Each named move below is a turn or a mirror, shown by a few rows before and after it. Which moves, in which order, take the first row of each later pair to the second? The first pair is answered.
ziz:
[ -4   8   0 -15  -1  -3  -8 -10 -15  14 -27  25]  ->  [  1   2   0 -20  -1   3   5 -14 -23  13 -31  10]
[-35 -23  11  -2 -44  24  27 -38  50  -8   7  17]  ->  [-32 -23  11  -3 -40  27  29 -42  49  -7   9  17]
[  2  11   5  -4  32 -11 -37   5 -15   2   4  12]  ->  [  2   0   6 -13  33   7  -7   0 -30  -7  -5 -19]
[-20   9  16 -15  -9 -10 -41 -18  -8  -7   5  66]  ->  [-13 -17  17 -34  -5  30  21 -36 -47 -28 -13 -16]
dukik:
[ 13  -2  -1 -38 -42  -1  -8  -6 -17  30 -62   8]  ->  [ 14  32  -7 -39 -12  -5  -1   4 -54  -3 -52  -2]
[-20  25  -3  -9 -38  11  23 -16  29  -7  18   2]  ->  [-17  43  -3 -11 -22  10  23 -10  11 -24  20  -2]
[ -9 -11   4  -6 -19  20  40 -17  -7  -9  -6 -27]  ->  [-10  -7   3  -7 -17  21  36 -15  -8 -10  -5 -23]
tem:
[-24  38  10 -18  45   5  13 -16 -52 -59  12   5]  ->  [-10  37   8 -27  42  -4 -23  -3 -64 -41 -17  21]
[ 19   4  -1  -6 -11  -7 -11   0  -8  12 -25 -25]  ->  [ 20   6  -2   1 -13  -4  11   0   0   4 -16 -39]
[ 10  -8  -9  21 -29  12  29  22  44  14   7 -33]  ->  [-18 -14   4  14 -12  17  46 -10  39  -6  31 -21]
Pairs:
Between the rows of a pair lie two moves.
[-26 -11 -25  21  -3  18  -3  12  23  -6  14  20]  ->  [-24 -12 -28  12   4  34  19   8   4 -15  10 -12]  ziz, dukik
[ -8 -42   0   0  22  -9   0 -25  -4  15  17  12]  ->  [ -8 -21  -1   5  39 -15  -5 -19 -17  -1  21  15]  dukik, ziz
[-24   3   4 -10 -60   9   5 -20  41  -5   1  29]  ->  [-21  52   4 -21  -9  -4  -7  -7 -21 -50   4  24]  dukik, tem
[-37  28  16 -25   3  -2  -9 -16 -13 -36  13  21]  ->  [-18  17  11 -37  -1  12  -2 -10 -38 -28 -21 -13]  tem, ziz
[  0   6   0   5   1   2  10   6   9  -8   2 -12]  ->  [-11   5   6  -4  13   0   2  -6   1 -13   4   3]  tem, tem
[-10  21 -13  16 -36   3  16   5  26  -9   4   9]  ->  [ -9  20 -11  11 -28  11  32   4   8 -23   2 -12]  ziz, dukik
[ 11  41  -8 -16 -62   8   1   9   4  -8 -23   0]  ->  [  0  45  -6  -6 -60   5   9   5  23 -13  -6   5]  tem, ziz
[  8  53 -22  24 -23 -19   3  18  27 -21  15   9]  ->  [ -9  35 -10   5  -3   5  37 -17  -4 -48  21 -20]  ziz, tem
[ -5  13  -1  -3  17  14   8  -7 -23 -15   1 -11]  ->  [  0  14  -3  -8  13   7 -10   1 -32  -6 -15  -3]  tem, tem
[ 20 -10   0 -14 -45  14   5 -13  22  -4 -15  15]  ->  [ 20  38  -1  -7  -7  -6 -11   7  -5 -34   5  30]  dukik, ziz
[-25  12  26 -31  -9  -8 -26 -28  -5 -17  -2  31]  ->  [ 11  20   4 -13 -39 -12 -34  18  11  10 -34   6]  tem, tem
[ 17   4  -5   5  40  13  16   1 -29 -11  30 -23]  ->  [ 15  21  -1  16  32 -16 -28  18  -5   3  31  19]  ziz, tem
[ 15  28 -21 -14 -22   5 -49  42  14   0 -25  52]  ->  [ 18  29 -33  23 -37  25  24  45  45 -21  15   4]  tem, tem
[ 38 -18   5   0 -20  22  50  -4  31  30 -11 -63]  ->  [  9 -10  15  -9  11  26  65 -33   6  -7  23 -57]  tem, dukik
[-13  -2  11 -12  -6  -6  -7 -20   4  -3   4  30]  ->  [ -2  20   5 -13   9 -13 -17  -1 -18 -12  -8  22]  tem, dukik
[-17  16   5   6 -41  17  49   5   1 -24  -2 -16]  ->  [-32  34   9  14 -36  -6  14   1  24 -17  14  35]  ziz, tem
[ -6   8  -5 -38 -43  10  29  -1   8  -2 -50 -17]  ->  [-21   6   3 -40 -34  16  40 -20  12 -17 -29 -15]  tem, tem
[-16 -54  17  19 -13  20  25 -35  41  40  17  12]  ->  [-21 -64  26   3  -1  27  20 -44  25  37  11   9]  tem, ziz
[  0  32  -8  48   2 -21  -5  37  17 -14  60  15]  ->  [ -9   2   3  43 -17 -19 -13  12  42   8  62  35]  tem, dukik
[-30  -6   7   0  -2  28  34 -37  -7 -19   8 -20]  ->  [-24  -7  12 -21   4   9 -28 -33 -30   4 -32  13]  tem, tem
[ 13  -9   3 -14 -45  19  19   4   8  16 -30 -18]  ->  [  5   2  -1   6 -49   6  13   9  39  13  -5   2]  ziz, tem
[-19  54 -14  -3   6  -3  30   5  -2 -52  22  -2]  ->  [-15 -14 -10  -6 -44  19  46 -19  40  -2   0 -12]  dukik, ziz
[-22 -53  24 -29  19  21   0 -19 -18  15   5   3]  ->  [-26 -24  21 -16  35  -2 -32  -6 -15   8  23  40]  dukik, ziz
[-31 -37   9  28   1  21  52 -28  45  -9  57   2]  ->  [-29   5   7  28  35   4  48 -11  16 -43  72   6]  ziz, dukik
[ 33 -36  -1 -36  21 -13 -13  -1 -11  30 -56   5]  ->  [ 42 -25 -13  -9   4 -27 -17  25  23  39 -47  12]  tem, ziz
[ 32   6 -19 -15 -32  24  47  12  -8 -10  -8 -43]  ->  [ 26  56 -20   3 -14 -21 -13  39   8 -14  20  31]  ziz, dukik
[ 20  11 -10  22   1  -2  26  32   5 -10  14 -34]  ->  [ -5 -18   1  18  -9   8  36  -1  28  -6  29 -19]  dukik, tem
[-14   1   2 -19   9 -11 -16 -21 -27  10 -12  -4]  ->  [ -1  -5  -3 -12 -10  -9 -19  -5 -14  25 -21  -9]  dukik, tem
[ -1  24  -1  33  19 -11   9  15 -13 -29  24 -21]  ->  [-15 -31  11  22 -21  -7 -12 -12  33  19  13  14]  tem, dukik
[-14  -2  -7 -48  10  15 -16 -25 -56  -8 -41  11]  ->  [  7  -9 -15 -40 -19   9 -22   4 -40  21 -64   3]  tem, dukik
[  7  23  -2  -4 -16  18  28   5 -20 -14 -22 -32]  ->  [-15  19   8 -17  -1  15  25 -21 -29 -25 -10 -15]  tem, tem
[ -4   5  12 -15 -11  -6  -1 -29 -45  -8 -39 -29]  ->  [ -9  -3  14  -2 -33 -21 -37 -24  -4  21 -34  16]  dukik, ziz
[ 21  57  -5  -4  -1  -3 -11  11 -45 -11   3  -7]  ->  [ 16   3  -4  13 -57   6   5  -4  25  38  -2  -2]  dukik, tem
[ 12 -38   3  15   3   9  62   0  52  10  19   8]  ->  [-10 -42  22 -16  31   2  17 -29  22   8  10  55]  tem, tem
[ -4  -3   6  20 -40  18  15  19  32 -21   4 -18]  ->  [-23   3  15  15 -19  21  21  -2  12 -43  23 -10]  tem, dukik
